Turns, then the turns between two rows, first turn first; the first pair answered:
Q497 (before -> after):
[ 2 -2  7 -5  5 -2 -3  3] -> [-4 -3  8  2  1 -8 -1  0]
[ -1   2  -1   5   8  -3 -18 -10] -> [ -1   4  -1   7   7   3 -18 -11]
[-4 -5 12  1 -2 10 -7  0] -> [-2 -7 11 -1 -1  6 -9  2]
[  1   6 -13   7   0  -3  -2 -10] -> [  6   8 -14   1   3   4  -2  -8]
Q787 (before -> after):
[ -2  -2   5  -7  -4 -14  -4   0] -> [-11  -4  -2  -8  -7  -5 -10  -4]
[ 17  11   8  10  10 -14  -1  -2] -> [ -9   1  15  16   0  -3  -9 -16]
[ -6  -3  -5  -9  18   5 -23 -19] -> [ 12   3  -8 -14  25  -6 -17  -7]
[ -8 -13 -10 -19   8   9 -10  -2] -> [ 10  -8  -3 -21  14  -8  -4  10]
Q28 (before -> after):
[-10 -10   6  -9  -1 -14   3   3] -> [ -4   6   9 -10   4  10  -9  -8]
[  2   2  -2   6   4  -2  -9 -11] -> [  3  -1  -6   3   4 -12  -4  -6]
[11  5 -6  1 -6 -6 16 11] -> [ -9   4   6  11 -15   7   7  -3]
[19 -2 -5  1 -2  3  9 19] -> [ -6 -11   6  15 -17  10   4   8]
Q425 (before -> after):
[ 3  8  3  0  3 -3 11  7] -> [-3  7  5 10  1 -2  5 -5]
[ 3  2  1 -1  9 -4 -1 -1] -> [ 0  2 -4  2  6 -4  0 -6]
[ 12  -7  -5   9  -2 -15  -5  -9] -> [ 18  -8  -3   0   1 -15  -1  -1]
[  1 -19  25  -4   3   3  -6   0] -> [-11 -22 -12   8  -9   7   5 -11]
Now pairs of rows:
Each pair is 2 to 4 turns apart.
[  0  10  14  15 -11  20   8   6] -> [  4   7 -15  18 -12   2  19   5] => Q28 then Q425 then Q425
[ 17   0 -10 -22  15  -4  -4  10] -> [-17 -21  17 -11  -5  -4  -6   7] => Q28 then Q425 then Q425
[ 13   1  -4   0  11 -16  -1   2] -> [  5  -9   9 -10   7 -11   3  13] => Q787 then Q787 then Q425 then Q787
[-16  -3  19   6 -11  -1   5   1] -> [ -6   2  24  -3  10  -7 -11  -4] => Q787 then Q28 then Q425 then Q497
[  3 -11  14 -18   1  -1  -3  24] -> [ -2 -13 -19 -12  -9   1   9  18] => Q425 then Q425
[-12  -2   9  13  -4  18 -18 -20] -> [ 11 -13  15 -16   2 -14  -1  19] => Q425 then Q425 then Q28
[-11  -9   4 -15  -1  10  -6   1] -> [-8 -5 23 -3 -2  3 -5 -2] => Q425 then Q787 then Q787 then Q28
[ -8 -10 -11   2  -8  -1   8   2] -> [17 10 -1  0  3  2  5  6] => Q28 then Q787
[ 13   7 -14  -5   7   5   1   4] -> [-15  -7  11   8  -4   4  -7  -4] => Q787 then Q787
